Where one turn sends some rows of the set: a few examples, then the rows asked:
tuni: [ -5   3  17   4 -10   3  -6   1  -7 -45   7  -6 -14  -7   0  -8 -19  -7
   8  -1  -3]
kema: [  0   5  11  -8 -15  -2   0   0  -9  16   4  -5   9 -12 -12   2 -20  -2
  12 -14   8]
Moke: [ -6   4  27   6 -14  23 -12  -7  -4  -2 -17 -11 -16  -7 -10  -7 -29   1
  12   2   5]
tav: [ -7   7  17   0 -14 -13  -6  -3  -7 -19 -29 -14 -10 -13  -3   5 -18  -3
  12  -1  -2]
nazos: [-22  -8  14   6  -6   3   2   9 -10 -13  10   7   8 -18  -9  -8 -11 -14
   5  16  13]
Dopur: [-23  17  14  -3 -16 -18  -7   9  -9 -14  10 -22 -11  -4   1  -8 -15  -3
  10  -1  -4]
Leni: [ -1  15  22  -7  -4 -17  -4 -10 -14  -4  17  -4   1 -10   0 -10 -19   2
  23   7  -2]
pada: [-10  -5  19  -4 -26 -16  -5  -2  -8  -7   1 -14  -2 -10 -14 -16 -13  18
  10   0  -8]
tuz: [ -3  -4  20   5 -20  15  -4   5 -22 -21  12  -6   3   0  -3   1  -9 -22
   0   2   8]
nerop: [-14  -3  17  10  -2  -1  -7 -12 -18 -13  17   6   3 -17  -8   4  -6 -10
  16 -11  -7]
Lodo: [-22  -1  22  -1  -5   1  -9   4  -6  -8   5 -25 -12  -5   1  10 -20  -9
  -1  18  -1]
korog: [-10   1  21  -9 -14  -4   6  -7   8  -8  -5   7  -1 -12 -16  -8 -28  13
   8  14   2]
pupo: [-22   0  22   3   5   3  -6   2  -6   5   3 -20  -6 -10   3  13 -19  -7
   3  10  -6]
Kip: [  4  -3  23  -1  -5 -10 -11 -12 -11 -16  12 -20  -2 -11   7  -6  -7   4
  17  11  -6]
zegom: [ -3  11  19   4 -16   8  -2   9  -5  -9 -16 -19  -9  -5  -3 -18 -28   8
  18  14  11]
kefud: [ 14  -1  13  -4 -11  -9   1  -6   9 -16   7 -17  -7  -7  -1  -5 -17  -1
  22  10  -4]
sas: [-10   9  16   8 -20   5 -17   0   1   2 -10   3   2 -20  -7   8 -17 -16
   7   9  16]
giru: [-15  -6  17  -7 -13   8 -12  -3 -18  -2   0   1  -3  -9 -20  10  -8  -6
  12 -17  14]
fum: [ 10  -1  20  -4 -18  20   4   6  -9 -19   5   6   5   1 -15 -14 -22  -5
   4  -4   3]
lup: [ -7   0   8   1  -7 -11  -9   5   8   1   3 -19  -8 -10  -4  -1  -9  -4
   8 -10 -20]
kesi: [-13  -1  20   2 -10   5 -11  -7  -7 -12  22  15  -7 -16   7 -11 -10   3
  12   9  -9]
pone: [ -4   3  11  -1 -30  11   3   1   9   1   6  -9  -6  -2   4  -5 -33   2
  20   8   7]
ritin: [-16   2  19   9 -11   4 -12  -6 -21   2   5 -15 -17  -3  -2   6 -15 -14
  19  -6  19]
teba: [-15   3  16  -1 -20   5 -10  -2  -9  15  23   0  -1  -8  -3   2 -21  -6
  18   7   2]
Lile: [ -3  -4  17   2 -18 -10 -18 -12  -7 -18   4  16  -3  -9 -12 -16 -19  -8
   5   3  12]
Gemu: [  0  13  20   4 -22  14   1  -7 -14 -16   1  13   7  -9  -5   1 -10 -10
  15  -8  13]
kopif: [  6   0  16  -5 -27   5  -1  15  -8 -15  -3 -24  -6  -2  -6  -4 -34   6
   8   0  11]
Gebef: [ -5  -7  17   7 -16  14  -5   3   1 -20   9 -10 -14  -7  18  -8 -20   3
  11  12  -5]
vevev: [-10   3  18  12   5   7  -7  10  -6 -28   2  -7 -16  -8  -4 -18 -16  -9
  13  16  -8]
Pitub: [ -9  -9  18   8 -10   6  -4  16 -12 -31 -10  -4   0  -2  -1  -5 -34  -7
   3  -9   6]
kuvub: [ -9   7  11   0 -16   0  -9  -5  -7  19  -7 -14   4 -11  -9  -6 -10  -8
  14   8  14]
fop: [ -1   6  14  -6 -30  17 -14   5  -7 -24 -20  -7  -6 -11  -4  -4 -16  -5
  12   3  -7]
voti: [-17  -5  21  -2   5  21   6   3  -9 -16   3  -7 -12  -3  -7 -24 -20  -4
   4   5   3]
Bem: [-19   3  20  -3 -11  18  -9  -3 -26 -22  -4  -5  -5  -6  -4 -14 -14 -10
  14  -3 -18]
Timi: [-17   5  15  14 -17 -16   3   4   1 -17   3  -6  -4 -14 -12  -1 -19   5
  30  -3 -11]
kun: [-14   3  24  -7   6  -2  -6   1 -17 -18 -13 -12 -15 -12 -15  -3 -14   6
  17  -5 -13]
zili: [-21  -2  12 -16   4 -11  -1   6 -12 -11   1  -9   6  -9 -26  -8 -17  -7
  14   0  -8]
gemip: [-13   3  12 -10 -14  12  -6   9  -7 -10  -9 -12   8   0 -10  -3 -29   0
  11 -18  19]
Zotig: [ -5  -1   5  -5 -30   7   2  20 -11  -1 -11  -5   5 -14  -8   6 -15 -15
  14   5   0]
zoke: [ -4   4  11   0  -3  11   7   4   5 -11  -4   1  -4  -8  -8 -12 -23  10
  27 -10  17]
vin: [  4   7  24   5 -10  27  -5  11 -18  -2   3  -8   3  -3  -4   6 -19  -9
  11 -10   3]
liv: [  5   5  18   1  -9 -13   2   4  -6   0  16 -18  -5  -6  -6   3 -28  -6
  29  10  -1]
goka: [-14  -6  13  10  -2  -3  -8  -8  -7  -4   8   8   1 -17 -18 -10  -1 -15
  16  12  -4]
bupe: [-15  -4   7  -4 -17 -20  -2   4  -7 -11 -13 -17  11 -10 -14   4 -21 -14
  11   6   3]
bako: [-20   1   9  -6 -12   6  11   7 -23  -3   3   8   8 -11 -12 -11 -15 -17
  17  -3  -8]
kar: [-19   6  21  -1 -11  -3   6 -17   7 -19  -4   9  -2 -14 -10  -5 -23   8
  15  12   2]
vok: [ -2 -16  15   8   3   7 -18  21  -6 -14   8 -15   2  -9  -1  -6 -20  -6
   2   3   3]
Mas: [ -9 -10  17   4  -6  -1  -9   2 -14 -24  -2  15 -12 -10 -10   2 -12 -16
   0 -13   2]

Lile moves to ritin
Pitub moves to Mas
Now find these:
Gemu moves to vin
kesi moves to teba
tav moves to kun
kefud moves to Kip
kopif moves to tuni
voti moves to nazos
fop moves to Bem
kar moves to pupo
goka moves to kuvub
lup moves to pada

